Turns in one plane each, and the order they were made in; the first pair answered
z_607:
[ -9   4  -5 -12  -1  -9 -13   5   3   8  -6  -4 -25  -2  -1   2 -14   5
 -12  18 -16  10  -2  14   0 -19  -3  16   1  15   2  -9   8  10  14] |-> [-11   4  -2 -12  -3  -9  -7   9   1   4  -1   1 -18   8  -7   0 -21  10
 -15   7 -17  14   2  19  -5 -17   2  10  -3  13   6 -17  10  10  10]
[ -6  -5   6  -8   5  -3   4   6   2  -7  -3  -5  10  12   7   1  -3   3
   4  -5   7   1  -2  -6 -13  15   6  -1   4   0   0   2  -5  -1  -6] |-> [ -5  -6   3  -9   7  -3  -1   2   4  -4  -6 -10   4   3  12   4   3  -2
   8   4   7  -1  -6 -10  -9  13   0   3   8   2  -4   9  -5  -2  -2]
[ 21  13 -10   1   0  -2   5  -4  -3   0  -9  12   2  -1  -9  -7   5  -9
  -9   2 -11   1   6   1  11  -5  -3  -5 -13  -4  11  -4   3   2   3] |-> [ 18  10  -6   1   0  -2   8   0  -2   1  -4  14  12   5 -10  -9   2  -9
 -10  -2  -7  -2   8   2   3  -2  -1  -8 -15  -4  10 -11   1   3  -2]
z_589:
[  7   1   5   0 -10  -2  -5 -19 -14  -1   1  11  -6 -15   0  -7   2  11
  -8   3 -22   4   3  -1  23 -12   2   6   9  12   3   4   6  -4   4] |-> [  9   0   7   6  -9   3  17 -10  -1  -7   5  -1  15  -8  -3 -15   0 -16
 -10  -1   2   2   2 -18 -13  -8  -6 -16 -11   5   4   4  -5  -4 -13]
[  8  -5   1   2  -6   0  20   3 -19 -28 -20  -2   2   6 -17  -5  -4  -9
   6 -22  32  12   6 -14 -25   8   7  -6 -14 -11  18 -11  -9 -18 -22] |-> [  4  -3  -1  -7  -9  -7  -8  -6 -34 -21 -24  12 -25   1 -15   5  -3  25
   7 -19   4  16   6   7  19   3  18  19   9  -3  17 -13   6 -20   0]
[ 11  -9 -17   5  -1  -9  -7  -4  -8 -23  -4  15  17  -6   7   2  -9   5
  -7   3  -1   3   3  12   7  17   6   7  15  -1  -6  -6 -15   3 -12] |-> [  7  -5 -12   5  -4 -11   2   3   3 -24   3   5  20   0  -3   1 -15   1
 -11  -1   8   7   1   7  -4  22  10  -1   1  -8  -4 -16 -13  -1 -18]
[ 21  13 -27  26  11   2   9   1  -3   6  15  27  18 -25   4  -6   5 -12
 -10  22 -10 -14   6 -11  10  -6 -19  -4   5   9  -8   3   1  17  12] |-> [  8  24 -15  19   2 -10  18  17  21  10  34   7  11  -9 -19  -1 -10   0
 -19  14  -1  -2   3 -13   4   1   0 -13 -18  -5  -1 -26  13   6   8]
z_77:
[ -1 -10  -2  -4   1  -7   9   0  -2 -14  -9   4  -7   8  -6   0  -4  14
  -3 -27   8  15   2  -2 -10  13   9   0  -3   2   8  20  -2  -1  -2] |-> [  2  -2  -8  -2  -2  -8   8  -4  10 -10  -8 -12 -22  -5  -8   1   3   3
  -4 -11  12  14  -6 -12  -3   7   2   0 -10  -2   7  24   1  -5   1]
[ 13   9 -19   4   2  10  -3  -8 -17   3 -14   8  -1 -17   9  -4   4 -11
  -6   1 -15   0   7   6  15 -21 -15   4   9   7  -7  16   3  19  -4] |-> [ 14   7 -17   5   3  12  -3  -5 -20   3 -12  13   6 -14   9  -5   1 -10
  -6  -3 -16  -2  10   8  12 -20 -14   3  10   8  -7  13   1  21  -6]
[  1  10  -1   1  -6   1  -6  -6  -9   3  -1   1  -8  -5 -20   0 -10  -2
  22 -18  -8   8  -1   9   4   6   9   2 -10 -23   4  12  10 -13   0] |-> [  3  14  -5   5  -8   3  -4  -6  -3   8   4  -4  -9 -12 -21  -2  -8 -13
  21  -8  -4   2  -5   4   4   1   2   0 -15 -25   3  12  10 -13  -1]
[  4   0   8   3  -1   6  -4  -7  -5 -10  -5  -5  -5   5  -2  10 -10   0
   7 -13  -8  11   8  -2  -3   6   3   3   0   8  -5   1   9  -1  -4] |-> [  6   5   4   4  -3   6  -4  -9   0  -7  -4 -13 -12  -3  -3  10  -7  -8
   5  -4  -6  11   5  -7   0   3  -1   4  -5   6  -6   3  10  -4  -2]
z_11:
[  0 -14  11   2  -1  -6   0  17  20   4  -4  -3  12   5  10  -1  -2  -6
   2  -6  21   3   0  -4 -12   3  10  10  -6   2  -9 -10  -4   6  -3] |-> [  4 -17   5  -3   2  -7  -8   5   9  -4 -21  -1  -6  -3  15   5   7   3
   7  -6  12  12  -2  -2   4   5   9  19   7   6  -8  11  -1   2   7]
[ -3  -2   5 -13   1  -9 -13  -4   9  -6 -12 -17 -20  -2   6  12   7   8
   2  -5   7  14  -6 -14   0  18   3   6  10  -1   1   4  11 -13   0] |-> [ -7   4   8  -9  -4  -9  -4   6  19  -2   4 -17  -9   7  -5   7  -2   4
  -5 -10  13  10  -3 -13  -9  15   6  -4  -5  -7   4 -14  12 -12  -9]
[ -9  -8   7  -1   8   3   7   4   0  -5  -4  -5  17   4   1   4  -4  -1
  -1  -8   8   1   1  -2 -19  11   6  -7  -3  -1  -1   5  -6  -1  -7] |-> [ -6  -9   4  -5   9   3   1  -3  -7  -9 -15  -4   5  -2   5   7   2   5
   2  -8   2   8   0   0  -9  12   5  -2   5   1  -1  18  -4  -4  -1]
[  4   6  -4  -2  -7   2   1  -3   2  -7  -5  -2 -16  -9  -8   2  -2   5
  -1 -12  -3   8   1   2  11  -3   0  -1  -6  -3  11   6   7  -5   1] |-> [  1   2   1   3  -7   7   5   8  11   3   8  -3   7  -6  -4  -3  -6 -10
  -2  -7  10  -6   3  -2  -7  -2  -2  -8 -11  -3   6 -10   0   2  -8]
z_724:
[ -1   3  16   3   3  -4   8  13   4   1   9   0   5   4 -10   0  -4  -1
  -2   2   1   4  -2  -1  -3  -2   6  -3 -17   2  -7  -8  -3  -1   0] |-> [ -2   4  15   4   3  -4   8  12   5   2  10  -1   6   2  -8  -1  -3  -4
  -2   5   2   2  -2  -2  -2  -3   5  -3 -17   2  -7  -7  -3   0   0]
[ -4   4   5  -6  -2  -7   3   8   5  -1  11  -4   2   4  -8   1  -9   3
  -1  -5   3   3   1   0  -4   5   6 -10  -5  -1   2 -11  -2  -1  -1] |-> [ -3   4   4  -5  -2  -6   1   8  10   4  13  -7   1  -2  -6   1  -7  -2
  -2   3   5  -1  -1  -2  -3   2   4  -8  -6   0  -1 -12  -2  -1   0]
[ -6   0   0  -4  10  10   5   6 -11 -12  -9   2  12  10  -4  -8  -1  14
   3 -25  -1   9   7   9 -19  22  15  -2   7   6  -1   8 -15   3 -13] |-> [-15   2   6 -13   7   1 -10  10   1   4   1 -11  -2   8  -5   0  -3  26
   2 -12  -2   8   0  10  -5  26  27  10  10   5  -5  -9  -5  -2  -5]
[ -1  -2  -7  -3 -14 -10   6  -4 -19 -11   5  15 -13   5  -3   1  -7  21
  -9  -6  -2  11   2  11   2  -8  -8  -6   5  -6   5  -7 -11   5  -2] |-> [ -4  -1  -6  -5 -15 -13  -2  -2 -11   1  12   7 -20   1  -2   5  -6  23
  -9   6   0   6  -3  10  10  -9  -5   1   7  -6   1 -15  -7   4   2]
Now pairs of rows:
Each pair is two turns apart.
[ 12   6  -9  -2   7   5   9 -11   6   9  -4  -6   4 -11   0 -13  15 -20
  -5   6  -1  -1 -13 -14 -12  -8 -13 -20 -20  -4  -5  12  11   4   0] |-> [ 15   4 -12  -2   9   6   0 -16  -4  10  -9   2   0 -16   6 -12  19 -14
  -2   9 -11  -4 -12  -8   1 -11 -15 -11  -8   1  -6  18  12   6   7]	z_589 z_589
[  6  -8   3   7   5   5   1  -2  -6  -1  -6   9  11  -7  13  -3   2  -8
   4   2   5  -9  -3   1 -12  -1 -10   3   5   5  -4   7  -7   0  -4] |-> [  5  -9   3   3   7   2  -2  -5 -12  -7 -14  11   1  -5  11   1   3   2
   6  -4   0   0  -2   4  -5   2  -5   6  10   5   0  12  -3  -5   0]	z_77 z_607
[  2  10  -3   2  -2  -1   6  -4   4  -4  -2 -12 -11  -9  -1   0   1  -9
  -8  14   5   5  -5 -10   7  -6  -6  -1 -14  -4   1   7   3   0  -2] |-> [ -1  13   0   1  -4  -4   7  -2  -2  -9   1  -2 -12   1 -11  -1  -7   5
 -11   1  -4  12   0   0  12  -5   2  -2 -15  -5   7   0   8   0  -1]	z_589 z_607
[  0   0   5  -8 -24  -9  -9 -12  10  -3  -7 -16 -14 -11 -12  -4   6 -10
   6   7  18   4 -12   1   0   1  -5 -16 -14   4 -20  18 -17  -6  -5] |-> [ -1   0   7  -2 -25  -4  -2  -6  10   0   4  -6   6  -4 -14 -11  -1 -17
   3   2  20  -6  -5   4 -11  -1  -6 -23 -20   4 -21   4 -21   1 -13]	z_11 z_77
[ 4 -7 -1  0  4  3  7 -4 -3 -3 -5  5  1  2  4  0 -2  1  6 -9  4  0  4  6
 -2 -2 -1  2  4  0 -1  8  0 -2 -1] |-> [ 3 -1 -2 -1  1  0  8 -4  1 -4 -3 -1 -8  1 -2  1 -2  3  4 -7  2  5  2  5
  2 -3  0  0 -2 -3  2  8  3 -5  1]	z_11 z_77
[ -1 -18   5  -4   8   3   4  -2  -9  -3  -1  18  26   0  24   5   5  -2
   5  -4  -8  -8  14   5  -8  12  -3  18  19  24 -12  11 -10  16  -5] |-> [ -8   3   2 -12  -4 -12  -5  -4   6   2   8   3 -18  -4   2  14   1  21
  -4   3 -23   7   4  11  30   5  10  26   9  15  -4  -2  15   2  11]	z_11 z_724
[  8   0  -1   9 -16  -3 -17   4   3   6   0  -1  -3  -9   8  -3   4   7
   1  -5  -2   9  -6  -1  18 -10  -1  -4   5   3   7   1   6   7   1] |-> [  6  -1   3  10 -18  -2 -11  10   5   8   8   3   8  -1   4  -6  -3   8
  -1 -12   0   6  -3   3  10  -9   2  -9   0   1   7 -10   5   9  -4]	z_11 z_77
[  4  -4   8  -8  15   0 -11 -10  -7   5   3  11   3 -11   9   7  15  -4
   7  -3   0 -17  -1   5  12   0  -9   9  31   4  -2  16   1   8   4] |-> [  1  -7  12 -13  17  -5  -4  -7   5   0  -4  -9  -2  -9   8  11  17 -10
   9  -4  14  -7  -7  -9  -3  10  -6   2  24  -2  -2  23  -1   0  -1]	z_589 z_11
[ -2  11  -2  -1   1 -32 -11  -8   9  -6  -9 -13 -15  -7 -15   6  12   5
  -3   1  -9  18  -8  10  16   8  16  16  -6   0   9  -4 -15  -5   6] |-> [  9  16 -11  17   2 -19   7  -7   9  -6  -4  -8   4 -15 -13  -9  15 -28
  -6   7   0   3  -4   3   0  -5  -4   2 -20  -2   9   1 -26   5  -5]	z_77 z_724
[  5  -5  -7   6  18  -3  -1 -13   1  -7 -15  -5  -8  -7  15   6   7 -12
   1  -9   7   7  -3  -4  -4   3  -5  -3  -1  -4   3  14 -13   1  -7] |-> [ -1   3  -4   3  12  -9   3 -10   6 -10  -9  -7 -18   2   1   8  -2   1
  -5 -19   3  18  -2   1   2   4   5  -7 -11 -11  10   3  -4  -5  -6]	z_607 z_589
[ -1   8  11  -5  23 -14 -15   8  10  16 -13 -10   7   4   5  -5  -1 -17
   9   5   1   9   5   6 -30  21  -3  -6  -3  -1 -24   6  -1 -13  -1] |-> [ -1  14   8  -9  20 -18 -13   3   1   5 -20  -6 -10   7  -6  -3  -3   1
   7  -9 -11  26   7  13 -15  22   4  -5  -2  -3 -16  14   7 -19   5]	z_11 z_607
[  5  -5  -4 -13   3   1 -24  -3 -21  -1 -28   7 -17  12   1  -5  -2  28
   2  -7 -11   8  -1  21  30 -11  15   6   8   9  12   4   7  -3  11] |-> [  8   3 -10  -2   0   6 -28   0   0  26  -7  -7 -11 -10   9 -12   4  -5
  -2  32  -1 -21  -9  10  31 -26  -2   8  -2   8   0 -10   5   5  10]	z_724 z_77
[ -2  -3   3   3 -10   6  16  17  -2 -12   7  -2   6  11 -17   4 -11   3
 -14 -20   6   4  14  14  -9   2  -3  -7 -16  -6  12  -6  17  -4  -4] |-> [ -7 -12   5  -5  -7   3 -13  13  -7   8   6   3  -2   0   1  13  -6  17
  -8  -1  -6  -8  10  22  15   2   1  18  10   5   0 -12  22   0  11]	z_607 z_589
[ 13  -8   9   9   6  10  -5   2   8   8  -4  -7   8 -21  22   1  -7 -10
  -1  25   7 -12  -1 -20  -5 -10   3   8   1   1  -7  10 -11 -17   5] |-> [  9 -19  18   1  10   9  -7   4  -8  -2 -10   9  18  -3  24   5 -14  14
   3   2   0  -3   7  -8  -9   2  15  11  14   5  -5   9 -14 -16   5]	z_77 z_77
[  0   1  -3   5   3   2  -1  -9 -15   1  -1   9  -5  -7   1  -4   4   0
  -1   2 -13  -4  -2   4   7  -3  -6   5   5   2  -2   7   2   6   1] |-> [ -2   0   1   4   1   2   2  -4 -16  -1   1  13   2   2  -4  -5  -2   6
  -1  -8 -14  -1   2   8   2   0  -1   1   2   0   0   0   2   7  -2]	z_724 z_607
[  6   2 -12   1   2   4  -3 -15 -14 -10 -14  17 -11 -13   9  -5  12   2
   5   3 -12  -2   4   4  16 -11 -10  14  18   8  -1  21  -2   4   8] |-> [ -1   6  -3   3  -3   1  25   4  11 -18   0  -6   7   7  -8  -9   0 -13
  -2 -11  16   8   3 -12 -25   0  -3 -14 -14  -8   6   5  -8  -3 -13]	z_724 z_589
[-23  19   7  -3  -8   9   8  -5  -6  -6 -21 -26  -6   0   4   5   4 -12
  19 -17   3  13  -1  14 -17   8   9   7   8   7  -3  10  16 -14  -2] |-> [-22  20   6  -3  -8   9  -2  -7 -14   0 -19 -14  -8  -3   7   5   4  -3
  19 -14  -8   7   2  24  -3   3   9  17  17  12  -6   7  19  -9   4]	z_11 z_589
[  9  -8   1  16   3 -11   6  10  18  -9  -7 -24   4 -16   9   8 -10 -11
   1  15   7  -6   2   2 -11   5   4 -18  -5   1  -5   1  -2 -11 -15] |-> [ 12  -4  -5  18   2 -10  -6   2  11  -2  -8 -17  -5 -26  12   9  -5  -7
   1  25  -6 -12   1  10  10  -4   0  -6   4   5  -7   4   2  -8  -6]	z_589 z_724
